(208): [0.775, 0.080, 1.556, -1.299, 0.599, -0.417, 1.503, -1.517, 0.052, -0.497, 3.086, 2.981]
(165): [-4.465, 6.953, 2.794, -3.434, -1.054, 0.613, -2.155, 0.938, -0.561, -4.859, -6.074, -6.121]
(127): [-3.757, 8.469, 5.838, -5.923, -0.185, -0.761, -0.327, -2.973, -1.381, -7.507, 5.838, -1.343]
(62): [-4.253, 6.557, 2.569, -3.179, -0.999, 0.460, -2.042, 0.840, -0.585, -0.144, -5.804, -5.838]
(12): [2.446, -2.662, -0.145, 0.777, 0.837, -0.738, 1.542, -2.312, -0.272, 1.079, 4.373, 4.913]
(217): [2.232, -2.236, 0.763, -0.588, -0.145, 0.008, 2.333, -0.383, 1.074, 1.868, 4.983, 4.462]
(123): [1.976, -1.734, 0.908, -0.623, 0.779, -0.091, 2.036, -0.935, 0.671, 1.207, 4.546, 4.303]
(64): [-0.011, 0.151, 0.064, -0.144, -0.055, -0.091, -0.066, 0.135, 0.102, -0.084, -0.159, -0.043]
(122): [0.913, 1.834, 3.762, -3.018, 1.046, -1.257, 2.120, -4.677, -0.971, -3.117, 4.928, 5.815]
loc: [0.080]
(208), 2
dup (127): 
[5.838]
common (12) (217): 
[-0.145]

(138): [-5.918, -1.638, 1.114, 1.114]
(12): [3.869, -6.911, 1.113, 1.114]
(127): [-6.454, 1.114, 3.869, 1.114]
(217): [-1.637, 2.524, 5.942, 1.292]
loc: [-1.637]
(217), 1
dup (127): 
[1.114]
common (138) (127): 
[1.114]
common (127) (138): 
[1.114]

(122): [-5.504, 4.723, -7.529, 0.968, 0.341, -1.544, -1.921]
(12): [-3.136, 1.026, 5.161, 1.025, -8.085, -5.543, -1.728]
(64): [0.650, -6.731, 3.498, -6.731, 5.322, -6.731, 2.170]
loc: [5.161]
(12), 3
loc: [1.026]
(12), 2
dup (64): 
[-6.731]

(127): [-6.001, -3.202, -3.731, 5.710, 3.162, 2.203, 6.437, -4.637, -4.496, 1.518, 5.355, -4.637]
(138): [2.784, 0.500, 1.501, -6.139, -0.532, -5.681, -1.975, 2.174, 2.174, 2.174, -3.189, 4.998]
(12): [4.637, 5.355, -0.202, -1.312, 3.612, -8.201, 2.617, 1.807, 3.612, 4.118, -0.109, 4.801]
dup (127): 
[-4.637]
common (127) (12): 
[5.355]
dup (138): 
[2.174]
dup (12): 
[3.612]

(217): [1.615, 1.700, -2.168, -5.992, 7.330, 2.287, 1.701]
(127): [2.270, 0.376, -2.168, 1.568, 5.004, 2.270, 2.270]
(123): [1.615, 0.376, -2.168, -0.116, 7.330, 2.287, 1.701]
loc: [1.700]
(217), 2
dup (127): 
[2.270]

(64): [1.231, -1.066, 2.183, 3.889, -0.516, 2.394, -3.652, 1.823, -2.119, -1.605, 1.309, 2.764, -1.469, 1.273, -1.483, 2.610, 0.440, -1.218, 0.242, 0.722, -3.125, 3.781]
(138): [-5.536, -6.389, 6.522, 1.070, -5.717, 3.445, -4.139, -5.163, -5.276, -2.244, 4.481, -4.451, 0.891, -5.312, -5.758, -5.187, -5.592, -5.161, -6.145, -5.172, 1.457, 4.311]
(165): [0.056, -0.202, -1.538, 1.351, 0.097, -0.464, -0.437, 0.140, -0.515, -1.567, -1.037, 0.480, -2.104, 0.195, -0.509, 1.417, 0.126, -0.134, 0.112, -0.025, -1.484, -0.067]
(122): [-3.502, -4.168, 1.782, -4.608, -1.251, -3.371, -1.918, -4.064, -1.031, 1.988, -2.037, -6.215, 2.859, -3.111, -1.194, -6.788, -2.866, 0.075, -3.168, -4.280, 6.021, -2.240]
(127): [0.056, -0.202, -1.538, 1.351, 0.097, -0.464, -0.437, 0.140, -0.515, -1.567, -1.037, 0.480, -2.104, 0.195, -0.509, 1.417, 0.329, -0.473, 0.617, 1.071, 1.417, 0.924]
(12): [2.490, 2.022, 1.803, -0.992, 1.611, 0.754, -0.014, 2.458, 1.499, 2.930, 0.838, 2.105, 2.860, 2.147, 2.093, 0.597, 1.926, 1.439, 1.995, 2.657, 0.538, 0.642]
(217): [-3.777, -3.300, 1.392, 1.835, -2.759, 1.228, -1.188, -3.926, -3.237, -2.870, 1.396, -3.194, -1.458, -3.622, -3.491, -1.619, -3.566, -2.418, -3.749, -4.009, 0.722, 1.641]
(208): [3.222, 2.247, -2.034, 0.721, 3.646, -3.969, -0.019, 2.738, 2.985, 3.874, -4.093, 1.059, 2.464, 2.999, 3.760, 0.130, 3.136, 4.027, 3.364, 2.680, 2.002, -3.165]
common (217) (64): 
[0.722]
loc: [4.311]
(138), 22
dup (127): 
[1.417]
loc: [2.860]
(12), 13

(122): [0.780, 1.065, 0.783, -0.346, -0.531, -1.074, 1.257, -0.872, 0.324, 1.045, 2.296, -0.481, 0.486, -2.267, -2.100, -1.559, 0.895, -1.202, -1.357, 0.481, 1.984, -0.045, -0.128, 1.104, -2.350, -0.160, -0.989, -0.050, -0.077, -0.544, 1.132, -0.712, -0.886, -0.325, -0.639, -0.288, 3.222, -1.174, 2.090, -1.006, -0.712]
(138): [0.863, 1.538, 1.836, -1.092, -1.149, -2.838, 3.027, -2.314, -0.168, -0.749, 0.373, -2.087, 2.257, 0.909, 1.111, 0.595, -0.254, -4.128, -2.826, 2.528, 0.888, 1.828, 0.063, -0.548, -2.742, -2.903, -2.404, 0.695, -1.051, -0.687, 3.660, 1.197, -1.810, -1.024, 2.779, -1.013, 1.777, -1.689, -2.995, 0.482, 1.661]
(208): [0.780, 1.065, 0.783, -0.346, -0.531, -1.074, 1.257, -0.872, 0.324, 1.045, 2.296, -0.481, 0.486, -2.267, -2.100, -1.559, 0.895, -1.202, -1.357, 0.481, 1.984, -0.045, -0.128, 1.104, -2.350, -0.160, -0.989, -0.050, -0.077, -0.544, 1.132, -0.712, -1.633, -0.325, -0.639, 1.372, 3.222, -1.174, 2.090, -1.006, 0.027]
(165): [0.581, -0.562, 1.782, -0.327, -2.655, -1.111, -2.230, 0.722, 1.534, 1.201, 2.070, 0.184, -0.770, -2.896, -2.849, -1.196, 1.562, -2.059, -0.532, -1.397, 0.704, 0.521, 0.034, -0.375, -2.342, 0.193, -1.696, -1.094, -0.939, 1.294, -0.383, 0.021, -0.459, 0.013, -1.231, -0.257, 1.649, -0.414, 1.981, -1.197, -1.318]
(59): [-0.281, 1.070, 4.163, -2.921, -6.449, 1.363, -1.429, 0.763, 0.595, -0.674, 0.276, 0.583, -2.552, -2.913, -1.988, -0.928, 2.904, -3.333, -1.689, -4.820, -1.806, 2.376, -0.836, -1.568, -0.947, -2.590, -0.656, -0.885, -0.552, 0.670, 0.084, 0.018, -0.502, 1.519, -3.027, 1.491, 1.425, -0.571, 1.413, -0.399, -0.842]
(217): [0.887, 1.551, 1.802, -1.116, -1.160, -2.829, 3.011, -2.274, -0.161, -0.741, 0.410, -1.634, 2.194, 0.889, 1.107, 3.011, -0.317, 3.011, -2.818, 2.473, 0.886, 1.841, 0.080, -0.493, -2.733, -2.955, -2.393, 0.690, -1.042, -0.664, 3.656, 1.183, -1.762, -1.031, 2.800, -0.971, 1.732, -1.649, -2.990, 0.404, 1.672]
(12): [1.085, -1.805, 0.646, 1.164, -0.890, -2.654, -3.174, 0.908, 2.271, 2.255, 3.023, -0.061, 0.209, -2.713, -3.230, -1.128, 0.835, -1.627, 0.189, 0.488, 1.834, -0.415, -1.006, -1.007, -3.195, 1.698, -2.498, -1.401, -1.318, 1.957, -0.765, 0.300, -0.439, -0.875, 0.016, -1.358, 1.488, -0.223, 1.994, -1.633, -1.747]
(91): [0.610, -0.611, 1.770, -0.225, -2.543, -1.479, -2.109, 0.576, 1.562, 1.111, 1.965, -0.068, -0.458, -2.442, -2.481, -0.933, 1.325, -2.340, -0.621, -0.897, 0.649, 0.623, 0.128, -0.517, -2.507, 0.025, -1.993, -1.027, -1.068, 1.334, -0.111, 0.296, -0.575, -0.159, -0.619, -0.516, 1.460, -0.453, 1.372, -1.072, -1.149]
common (91) (208): 
[1.372]
[0.610, -0.611, 1.770, -0.225, -2.543, -1.479, -2.109, 0.576, 1.562, 1.111, 1.965, -0.068, -0.458, -2.442, -2.481, -0.933, 1.325, -2.340, -0.621, -0.897, 0.649, 0.623, 0.128, -0.517, -2.507, 0.025, -1.993, -1.027, -1.068, 1.334, -0.111, 0.296, -0.575, -0.159, -0.619, -0.516, 1.460, -0.453, 1.372, -1.072, -1.149]
(91)
dup (217): 
[3.011]
[0.581, -0.562, 1.782, -0.327, -2.655, -1.111, -2.230, 0.722, 1.534, 1.201, 2.070, 0.184, -0.770, -2.896, -2.849, -1.196, 1.562, -2.059, -0.532, -1.397, 0.704, 0.521, 0.034, -0.375, -2.342, 0.193, -1.696, -1.094, -0.939, 1.294, -0.383, 0.021, -0.459, 0.013, -1.231, -0.257, 1.649, -0.414, 1.981, -1.197, -1.318]
(165)

(165): [-6.049, -0.645, -4.369, -1.407]
(138): [-2.354, 1.540, -1.408, 2.287]
(208): [-1.889, -0.390, -2.025, 1.541]
(91): [-3.649, -1.408, -2.220, 2.899]
(59): [-3.121, -0.377, -3.121, -0.658]
(123): [-0.718, -1.192, 0.428, 2.005]
(64): [-3.121, -0.377, -3.853, 2.873]
(122): [-0.718, -1.192, 0.428, 0.367]
(127): [-1.676, -1.498, -0.152, 2.057]
(12): [-3.649, -1.595, -2.220, 2.899]
dup (59): 
[-3.121]
[-0.718, -1.192, 0.428, 0.367]
(122)
[-2.354, 1.540, -1.408, 2.287]
(138)
[-3.649, -1.595, -2.220, 2.899]
(12)
loc: [-2.025]
(208), 3
loc: [1.541]
(208), 4
common (91) (138): 
[-1.408]

(64): [1.077, -5.160, -0.742, 4.755, -0.629, 3.121, -7.453, 5.976]
(91): [4.968, -3.902, 0.853, 7.134, 2.048, -0.457, -0.811, 5.572]
(217): [3.500, -2.673, -0.906, 0.033, 1.410, 7.635, -8.417, -8.798]
(127): [4.638, -2.627, 1.703, 2.009, -2.628, -8.799, -2.313, -0.324]
(123): [1.212, -1.146, 1.302, 7.100, -1.792, -8.416, -5.685, -3.463]
(62): [2.674, -2.009, -2.627, 3.409, -2.927, -3.999, -6.793, -8.416]
(208): [-1.037, 4.221, 2.347, -1.179, -1.808, -8.798, -1.824, 2.293]
common (127) (62): 
[-2.627]
common (123) (62): 
[-8.416]
common (208) (217): 
[-8.798]

(62): [-1.596, -3.429, 2.965, -4.014, 4.628, 5.867, -1.224, 2.924, -1.150, -2.324, 1.737, 2.103, -1.047, 5.592, 6.129, -0.109, -0.204, -1.830, 0.829, -0.875]
(208): [-4.759, -3.501, 0.264, -4.306, -2.193, -2.131, -0.050, -0.414, 6.605, 2.835, 2.226, 2.236, -1.283, 1.034, 2.658, -1.445, 0.863, 4.562, -0.986, -2.263]
(127): [-1.423, 0.942, -4.193, 3.374, -3.165, -2.586, 2.946, 1.473, 1.250, -4.724, 0.845, 3.071, -4.661, -1.419, 0.311, 2.362, -0.215, -2.307, -3.235, 2.361]
(123): [-4.759, -3.501, 0.264, -5.368, -2.193, -2.131, -0.050, -0.414, 6.605, 2.835, 2.226, 2.236, -1.283, 1.034, 2.658, -1.445, 0.863, 2.236, -0.986, -2.263]
(122): [-0.845, 5.427, -2.955, 0.423, -4.954, -2.632, -0.257, -1.886, 7.414, 4.649, 2.965, 3.157, -0.449, 2.891, -0.240, -5.950, -2.477, 3.656, -0.470, -2.833]
(91): [-0.151, -1.476, 7.616, -4.592, 1.611, 4.979, 1.209, 3.186, -0.576, -4.562, 3.766, 4.254, -1.709, 5.391, 4.014, 3.153, 2.623, -4.641, 3.217, 1.173]
common (122) (62): 
[2.965]
dup (123): 
[2.236]

(122): [1.418, -0.340, 8.532, 3.116, 1.290, 1.312, 5.706, 4.938, -3.841, -2.242, -4.633, 2.249, 3.986, 5.565, 1.981, -0.896, 2.704, -2.040, 0.187, -1.319, 3.091, -5.995, 5.218, -1.765, -2.770, 3.374, 0.838, 1.440, 5.658, 3.036, -0.022, -2.136, 2.285, 2.675, 2.872, -3.317, -1.898, -0.237, 0.543, -2.633, 0.399, 1.032, 0.398]
(59): [-1.747, -2.580, -6.310, -1.713, -1.317, 1.312, 1.003, -4.772, 0.469, -0.146, 1.466, 0.175, 2.018, -1.169, 0.197, -1.944, 3.949, -0.010, 1.827, -2.598, 0.243, 2.206, 1.453, 3.130, 1.209, 1.603, 0.469, 2.526, 3.095, -2.890, -3.442, 1.697, 1.186, 2.675, -3.307, 3.154, 2.159, -1.264, 0.543, -1.171, 0.986, 2.094, 0.398]
(138): [2.209, 1.899, -1.363, 0.219, 3.896, -2.439, 4.531, -0.611, 0.469, -1.194, -0.277, -2.591, 0.050, 0.178, 1.089, 4.342, -4.767, -1.363, 0.187, -1.319, 2.142, -1.894, 1.453, 1.032, -0.496, 0.718, -4.900, -0.732, -4.594, -1.705, -0.022, 0.739, -2.112, -0.302, -2.277, 3.154, -2.574, -1.264, -1.263, -1.171, -0.774, 1.563, 2.824]
(127): [-0.956, 3.019, -1.363, -2.679, 1.290, -1.188, -0.172, 3.551, -1.255, 1.949, -2.019, -0.517, -1.918, -3.862, -0.695, 0.152, 0.213, -2.040, -1.452, 0.598, 2.142, 3.573, 0.512, 1.032, -0.496, -0.168, 2.617, 3.613, -0.749, 4.221, -2.074, -3.094, 0.086, 0.690, -1.247, 0.997, -0.546, -4.346, 5.057, -0.684, -2.535, 1.563, 2.015]
(62): [-0.165, 0.780, -1.363, -0.747, -0.448, -0.563, -1.348, -0.611, 0.469, 0.901, 0.594, -0.517, -0.934, -0.021, -0.695, 0.152, -1.032, -0.010, -0.633, 0.598, -0.706, 0.839, -1.371, 0.333, 0.640, -1.054, -0.605, -0.732, -2.031, -0.519, 0.661, -0.219, -1.013, -0.302, -0.217, 0.997, 0.130, -0.237, -0.360, 0.291, -0.188, -0.560, 0.398]
(123): [0.627, -1.460, -1.363, 1.185, -0.448, 0.062, -1.348, -0.611, -0.393, 0.901, -2.019, -1.900, 1.034, 1.525, 1.981, 2.247, -1.032, 0.666, 1.007, -1.959, 1.193, 0.839, -0.430, -1.066, -0.496, 2.489, 3.691, -1.819, -0.749, -1.705, -1.390, -2.136, -2.112, 1.682, -3.307, -1.160, -0.546, 1.818, 1.446, -0.684, 0.399, -0.029, -2.837]
(165): [3.792, -0.340, 0.286, 0.219, 3.027, 1.938, -1.348, 0.776, 0.469, 0.901, -0.277, 0.866, -1.918, -2.515, 1.089, 0.152, 0.213, 1.343, 0.187, -0.041, 2.142, -0.528, 0.512, 0.333, 0.072, -1.054, 0.469, -5.078, -2.031, 0.666, -0.022, -2.136, 2.285, -0.302, 0.813, 3.154, 0.806, -0.237, -1.263, 0.778, -1.361, 1.032, 0.398]
(64): [0.627, -1.460, -1.363, 1.185, -0.448, 0.062, -1.348, -0.611, -0.393, 0.901, -2.019, -1.900, 1.034, 1.525, 1.981, 2.247, -1.032, 0.666, 1.007, -1.959, 1.193, 0.839, 1.453, -1.066, -0.496, 2.489, 3.691, -1.819, -0.749, -1.705, -1.390, -2.136, -2.112, 1.682, -3.307, -1.160, -0.546, 1.818, 1.446, -0.684, 0.399, -0.029, -2.837]
(91): [-0.165, 0.780, 0.286, 0.219, -0.448, 0.062, -0.172, 0.776, -0.393, -0.146, -0.277, -0.517, 0.050, 0.178, 0.197, -0.896, 0.213, 0.666, 0.187, 0.598, -1.655, -0.528, 0.512, -0.367, 0.640, 0.718, 0.469, 0.354, 0.532, -0.519, -0.706, -0.219, 0.086, 0.690, -0.217, -0.081, -1.222, -0.237, -0.360, -0.197, -0.188, -0.560, -0.411]
(217): [0.627, -4.819, -1.363, -3.644, 1.290, 1.312, -1.348, -4.772, 3.055, -5.385, -0.277, 0.175, 2.018, 0.839, -3.370, 2.247, -3.522, 1.343, 3.466, 1.238, 4.041, -3.261, 0.512, 1.731, 1.777, 1.603, 1.543, -0.732, 3.095, -1.705, 2.029, -3.094, 4.484, -3.279, 1.842, 2.076, -1.898, 3.873, 2.348, 0.291, 0.986, 0.502, -1.220]
(12): [0.627, 3.019, -1.363, 0.219, -1.317, 0.062, -0.172, 2.164, 0.469, -1.194, 0.594, -0.517, 3.002, -2.515, 1.089, 2.247, -2.277, 0.666, -1.452, 1.238, -0.706, 0.839, 0.512, 0.333, 0.640, -0.168, -0.605, -0.732, 0.532, 1.851, -0.022, 1.697, -1.013, -2.287, 0.813, -1.160, 0.130, -0.237, -0.360, -1.171, 0.399, 0.502, 0.398]
(208): [-0.956, -2.580, 0.286, 0.219, -0.448, -0.563, -0.172, 0.776, 0.469, -0.146, -1.148, 0.866, -1.918, 0.178, -0.695, 1.199, -2.277, 1.343, -1.452, 0.598, -1.655, -0.528, -1.371, -0.367, 0.640, -3.710, 0.469, 1.440, 0.532, 0.666, -0.022, -2.136, 1.186, 1.682, -2.277, -1.160, 0.130, -2.291, -1.263, 0.778, -1.948, 1.032, 2.824]
[3.792, -0.340, 0.286, 0.219, 3.027, 1.938, -1.348, 0.776, 0.469, 0.901, -0.277, 0.866, -1.918, -2.515, 1.089, 0.152, 0.213, 1.343, 0.187, -0.041, 2.142, -0.528, 0.512, 0.333, 0.072, -1.054, 0.469, -5.078, -2.031, 0.666, -0.022, -2.136, 2.285, -0.302, 0.813, 3.154, 0.806, -0.237, -1.263, 0.778, -1.361, 1.032, 0.398]
(165)
[0.627, 3.019, -1.363, 0.219, -1.317, 0.062, -0.172, 2.164, 0.469, -1.194, 0.594, -0.517, 3.002, -2.515, 1.089, 2.247, -2.277, 0.666, -1.452, 1.238, -0.706, 0.839, 0.512, 0.333, 0.640, -0.168, -0.605, -0.732, 0.532, 1.851, -0.022, 1.697, -1.013, -2.287, 0.813, -1.160, 0.130, -0.237, -0.360, -1.171, 0.399, 0.502, 0.398]
(12)

(165): [6.841, 3.199, 0.460, 0.226, 3.419]
(122): [-0.688, 4.464, 0.139, 1.211, 1.736]
(127): [-0.738, 4.668, 0.013, 1.378, 1.430]
(59): [0.140, 0.139, -0.559, 3.041, -1.358]
(64): [1.222, 1.429, 1.223, -1.863, 7.021]
loc: [-0.688]
(122), 1
loc: [1.430]
(127), 5
loc: [1.223]
(64), 3
loc: [-1.863]
(64), 4
[-0.738, 4.668, 0.013, 1.378, 1.430]
(127)
loc: [-0.559]
(59), 3
common (122) (59): 
[0.139]

(12): [-0.584, 6.128, 5.945, 3.151, 2.867, -4.970, 2.257, -0.867, 1.000, 5.431, -2.661, -1.731]
(138): [1.374, -0.351, 2.582, -1.726, 2.191, -4.522, 6.461, 0.268, 0.507, -5.658, -4.848, 3.503]
(165): [4.017, 5.331, -5.507, 3.808, 1.641, -5.861, -4.621, -1.449, -0.577, -3.120, 3.080, -4.571]
(62): [1.404, 3.923, 4.570, 4.844, 5.432, 4.578, -3.501, -0.712, 2.158, -6.361, -6.148, 0.746]
(64): [-0.931, -7.682, 1.736, -0.931, -1.110, -0.931, -4.439, -0.931, 2.645, -3.332, 5.026, 6.503]
(59): [-0.931, -7.682, 6.462, 7.586, -1.110, -3.940, 5.010, -0.021, -3.143, -5.355, 5.432, -2.934]
dup (64): 
[-0.931]
loc: [6.461]
(138), 7
common (62) (59): 
[5.432]

(91): [0.464, -7.611, 1.110, 0.063, -1.968, 0.851, 3.307, -6.225]
(208): [3.527, 3.587, 3.372, 1.311, -0.822, -1.656, -1.367, -0.999]
(12): [5.884, -1.661, 2.310, 4.030, -2.354, 2.282, -2.287, -1.279]
(62): [-5.805, 2.689, -2.824, -1.295, -0.479, -2.825, 0.900, 0.577]
(217): [1.063, -2.278, -8.735, 1.340, 2.412, 1.471, 0.230, -1.940]
(165): [-0.295, 4.387, 0.268, 5.307, 2.825, 3.398, -5.001, 3.941]
(123): [-0.013, -0.578, 4.855, 0.406, -1.570, 0.772, 4.262, -3.086]
(122): [6.372, -5.639, -6.374, 0.382, 3.586, -0.424, 2.099, -3.310]
(138): [0.652, -2.740, 8.356, 1.051, -1.205, 3.526, -0.126, 2.523]
(64): [-1.150, 4.771, -0.494, -1.274, 0.785, 2.899, 0.112, 1.613]
(59): [-3.033, 0.342, 8.290, -0.468, 0.380, 0.843, -2.824, -0.052]
loc: [-1.367]
(208), 7
loc: [3.527]
(208), 1
loc: [3.586]
(122), 5
common (62) (59): 
[-2.824]

